[117 125 137 151 122 109 141 113 127 116 144 159 112 143] : Fum
[168 124 119 181 125 152 123 184 184 157  94  89 162  95] : Mari
[137 129 126 150 126 135 135 145 149 132 127 125 132 124] : tonip
[155 147 146 206 139  94 122  85  83 148 109  77 145 158] : mados
[141 154 141  79 147  83 136 114 110 133 147  93 136  83] : Tole
[122 113 166 124 123  72 126  20  40 136 119 121 118 140] : Vura
[132  97 123 133  99 107 116 151 162 112 107 173 129  94] : Vek
[159 197 139 104 152  87 177 126 119 114 199  82 126 103] : Tikom
[127 106 121 102 126 189 126 144 145 155 107 110 137 117] : muvu
[127 119 130  83 150 179 122 131 128 177 106  73 147 106] : Nug
[141 180 153  98 155 109 190  96 106 133 201  85 114 117] : nafa
shift +1: [127]  [128]
shift -1: [114 199]  [113 198]

[146 156 156 117]  sove
[154 124 149 124]  Lib
[167 111 151 148]  neb
[170  95 155 174]  Migi
[164  61 142 190]  Timo
[173  67 147 210]  dakis
[184  35 174 207]  mis
[180  40 149 221]  zeko
[191  28 171 240]  Mot
shift +1: [191  28]  [192  29]
shift +1: [146 156]  [147 157]
shift +1: [146 156 156]  [147 157 157]
shift -1: [35]  [34]
shift +1: [35]  [36]
shift +1: [154]  [155]

[138  97 134  73 138 175  90  94 114  96 127] : tini
[177  97 139 153 138 163 125  64  74 138 163] : Nunom
[138 142 135 126 187  79 125  94 132 138 127] : Tonol
[138 132 188 126 162  95 147 240  72 138 120] : Luva
shift +1: [ 97 139 153]  [ 98 140 154]
shift -1: [139 153 138 163]  [138 152 137 162]
shift -1: [125  94]  [124  93]
shift -1: [153 138]  [152 137]
shift -1: [96]  [95]
shift +1: [138]  [139]
shift +1: [125]  [126]

[ 92 175 122 122  88 104 190 176 141 148  99 104 121  98] -> papo
[ 84 192 120 120  76  98 211 192 147 155  91  98 120  91] -> tosem
[186  39 140 138 197 167  14  39 103  91 176 167 139 176] -> dorel
shift +1: [197]  [198]
shift -1: [91]  [90]
shift -1: [91 98]  [90 97]
shift -1: [103]  [102]
shift -1: [ 91  98 120]  [ 90  97 119]

[ 15 108 238  52]  Mub
[ 15 186 205  52]  Ginan
[ 15 186 238  52]  pefe
shift -1: [ 15 108 238]  [ 14 107 237]
shift +1: [186 205]  [187 206]
shift +1: [108]  [109]
shift +1: [238]  [239]
shift -1: [186 205]  [185 204]

[ 63 216  83  45] -> tonu
[ 57 223  78  39] -> kotes
[193  28 172 222] -> Rotot
[204  21 178 231] -> Lom
shift -1: [223  78]  [222  77]
shift +1: [204]  [205]

[116 155 123 115  98 125 149 150 137 136 116 129 124 153 145 128 119  71
 132  98]  liro
[116 155 123 115  98 125 149 150 137 136 116  83 110 145 146 128 180 122
  93 122]  zosa
[147 140 123 113 139 125 173 150 106 129 128  61 170 211 152 114 103 122
 125 100]  zukab
[113 121 147 121 107  93  99 150  89 188 119 129 124 153 146 128 119 130
  91 178]  mosu
[126  79  94 115 105 125 107 150 130 136 196  99 175 153 150 110 119 180
 112 143]  gosa
[114 138 113  59 107 111 170 159 130 128 140 103 170 163 146 128 145 122
 148 101]  Fitof
[116  91 128 111 107 119 132  97 130 130 150 134 124 153 146 164 113 122
 127 136]  Bimo
[ 83 107 123 154 112 124 132 150 141 193 120 143 123 180 105 144 126 148
 157 118]  sep
[128  95  90 159  97 171 197 175 130 143 126 129 117 153 154 107 137  92
 144 128]  vomo
[116 149 147 124  90 125 113  95 103 156 119 153 124 198 128 128 127 118
 154 128]  Zeg
[111 123  97  91 151 125 158  85 113  54  50 112 136 120 146 159 119 112
 142 128]  Diziz
[113 121 147 121 107  93  99 150  89 188 119 129 124 153 146  82 116 150
 136 140]  gituf
shift -1: [180 105 144 126]  [179 104 143 125]
shift -1: [171]  [170]
shift +1: [171]  [172]
shift -1: [143 123 180 105]  [142 122 179 104]
shift +1: [103]  [104]
shift -1: [119]  [118]

[ 79  98 117 133 131 149 113 149]  big
[133 140 131 131 128 125 136 121]  pupe
[126 193 167 144 145 146 167  94]  reva
[ 79  98 100 133 131 149 113 149]  Liv
[126 135 132 130 131 131 132 122]  vetiz
[129 215 183 151 145 148 182  80]  relev
[ 96 129 135 137 134 145 131 134]  vozi
[107 139 136 136 134 141 135 125]  Lof
shift +1: [193 167 144 145]  [194 168 145 146]
shift +1: [107 139 136 136]  [108 140 137 137]

[107 123  92 103 158 174 160 116 102 162 159 119 101 154 108  92 160] : pini
[190 198 195 196  55  53  38 195 191  52  50 197 196  62 203 189  47] : viguv
[218 229 219 219  28  26  34 218 229  19  27 220 222  46 224 217  15] : Veg
shift -1: [229  19]  [228  18]
shift +1: [203]  [204]
shift -1: [38]  [37]

[125  95 138 151 114 128 201] : Futi
[178 165 125 220 151 189  59] : vof
[ 67 131 121  70 184 133 147] : Suma
shift +1: [184]  [185]
shift -1: [178]  [177]
shift +1: [151 114]  [152 115]
shift +1: [95]  [96]
shift -1: [114 128]  [113 127]

[127  95  92 153]  rupas
[ 85  81 137 187]  mosuz
[ 98  87  72 211]  kofu
[168  72 122 211]  Fozas
[ 77  55 169 165]  vit
[110 104 115 190]  bizop
[159  74  97 165]  gat
[157  23 117 210]  gumev
[161  50  89 164]  Vil
shift -1: [168]  [167]
shift -1: [98 87]  [97 86]
shift +1: [157  23]  [158  24]

